One vector is turned by the same rotation once a step. Each row is the vector after some number of steps, and that number follows the row.
The counts run from 0 to 294.
[133,136,163,190,134,144,129,126,166,121,120,158,156,112,174,126,167,145,176,156,150,123,188,115,95,100,136,105,116,104,125,138] | 147
[142,148,151,162,125,138,146,165,161,117,94,135,133,114,170,132,181,157,169,145,160,148,171,97,122,120,167,129,113,105,76,126] | 150
[121,94,110,148,144,119,133,135,111,126,161,108,128,106,173,139,175,155,120,124,117,160,180,69,147,113,150,98,114,104,64,113] | 93
[119,141,135,134,142,143,102,173,147,106,135,152,118,100,142,139,194,148,122,173,152,148,136,106,92,136,167,84,97,128,70,123] | 248
[128,133,134,143,140,137,101,167,155,101,138,137,116,99,149,139,196,147,127,192,151,139,137,120,96,134,167,81,95,109,94,123] | 247
[95,145,152,167,139,146,122,183,109,125,152,164,137,119,152,102,167,147,80,134,172,153,176,120,104,130,135,95,108,112,101,120] | 13
[113,148,167,191,132,154,127,132,135,130,126,186,149,127,169,121,157,141,158,126,159,143,187,112,92,101,122,105,116,129,102,136] | 145
[161,116,122,172,141,146,149,165,137,96,151,150,143,106,173,127,173,137,159,108,118,120,122,109,123,102,164,121,121,102,51,133] | 264
[119,131,134,162,146,141,115,191,148,94,166,123,109,120,134,143,144,151,106,152,166,146,148,115,97,170,156,103,129,132,64,106] | 118
[115,109,101,153,133,153,113,144,133,119,172,143,118,138,145,111,163,153,145,110,143,147,181,57,145,120,147,113,153,113,56,136] | 86
[101,147,144,192,136,142,144,193,118,119,146,146,148,107,151,107,145,154,87,118,169,164,182,129,108,143,143,124,133,103,99,122] | 233
[98,157,142,145,147,134,121,164,120,130,120,133,110,92,110,128,152,173,153,134,145,183,187,123,118,118,190,113,103,107,84,129] | 61
[108,111,105,181,128,144,106,144,117,113,193,163,150,92,156,122,164,127,134,163,134,154,143,127,83,107,153,101,166,111,132,161] | 130
[98,100,137,163,149,124,135,132,93,145,169,136,128,118,170,143,148,153,117,112,123,169,191,74,124,109,130,97,121,136,76,121] | 95
[126,118,155,173,149,144,121,135,147,112,166,163,144,110,162,162,156,128,171,162,119,123,129,96,57,104,143,95,127,150,98,154] | 32
[128,139,134,149,147,102,112,174,141,119,164,126,110,91,108,146,152,171,174,150,121,137,149,127,116,100,186,108,104,68,115,143] | 67
[134,118,147,148,158,169,128,192,133,124,141,112,134,76,114,116,143,155,146,134,104,119,146,120,111,126,199,103,127,123,65,135] | 166
[132,119,145,159,165,124,99,162,152,98,198,143,123,117,106,141,137,151,161,143,124,90,144,107,97,97,154,88,102,87,114,144] | 74
[107,135,113,153,169,130,119,121,128,81,158,129,117,114,129,127,146,158,137,107,143,172,182,114,123,113,162,106,89,84,61,114] | 183
[128,152,127,159,114,138,103,181,153,119,119,152,135,102,148,116,205,165,123,174,161,140,165,115,120,135,150,94,110,93,107,129] | 19
[114,155,136,162,106,140,102,180,133,135,132,181,111,123,152,125,186,162,136,160,174,154,165,106,111,136,143,104,123,126,86,134] | 21
[124,112,114,177,158,129,108,104,142,87,185,133,119,100,133,127,133,140,166,131,124,142,182,155,117,90,154,86,106,82,100,126] | 180
[134,111,96,150,143,153,105,144,161,98,170,118,137,123,129,105,168,155,147,129,130,116,175,67,142,121,159,106,144,87,77,135] | 84
[92,125,144,173,142,150,108,173,137,103,183,140,110,127,130,138,126,142,109,160,169,152,159,113,72,149,142,99,146,156,85,133] | 120
[128,142,134,143,146,102,113,190,131,113,160,131,101,97,110,146,157,174,164,137,132,142,141,117,120,106,184,114,91,74,91,142] | 68
[134,108,107,184,156,110,145,151,128,98,168,100,145,85,175,160,146,161,109,124,118,157,150,116,109,139,150,116,131,105,70,114] | 223
[98,119,171,153,131,133,136,162,98,158,151,139,92,104,136,133,131,148,171,136,148,185,190,130,120,97,174,111,125,127,94,131] | 283
[106,127,157,150,132,132,142,168,103,149,134,127,93,99,140,128,143,153,163,130,146,187,192,122,132,110,183,121,120,120,80,127] | 282
[113,135,138,145,158,153,101,173,139,103,181,159,117,141,104,115,140,157,136,104,139,112,161,73,114,117,153,108,119,114,61,138] | 78
[107,110,145,195,149,116,133,155,116,104,197,136,148,101,163,122,148,127,100,154,150,144,166,142,90,109,132,97,125,88,148,127] | 8
[135,121,134,167,151,130,114,188,163,87,164,107,107,114,137,149,147,154,111,165,162,133,148,122,100,169,158,100,121,113,75,108] | 117
[101,111,175,163,134,124,130,155,103,157,165,136,94,99,132,143,127,143,179,146,137,174,189,136,113,93,170,102,122,124,114,137] | 284
[120,143,127,169,128,151,121,168,121,127,150,186,141,111,150,132,167,153,165,118,130,147,124,91,84,112,157,126,144,139,66,165] | 258
[141,132,131,183,146,143,125,130,139,98,143,161,166,94,182,116,187,139,130,145,126,120,156,134,104,98,137,87,91,90,108,124] | 140
[138,108,152,150,164,162,129,179,145,121,148,104,142,74,120,122,143,148,155,147,95,111,145,121,104,115,198,93,124,118,86,135] | 165
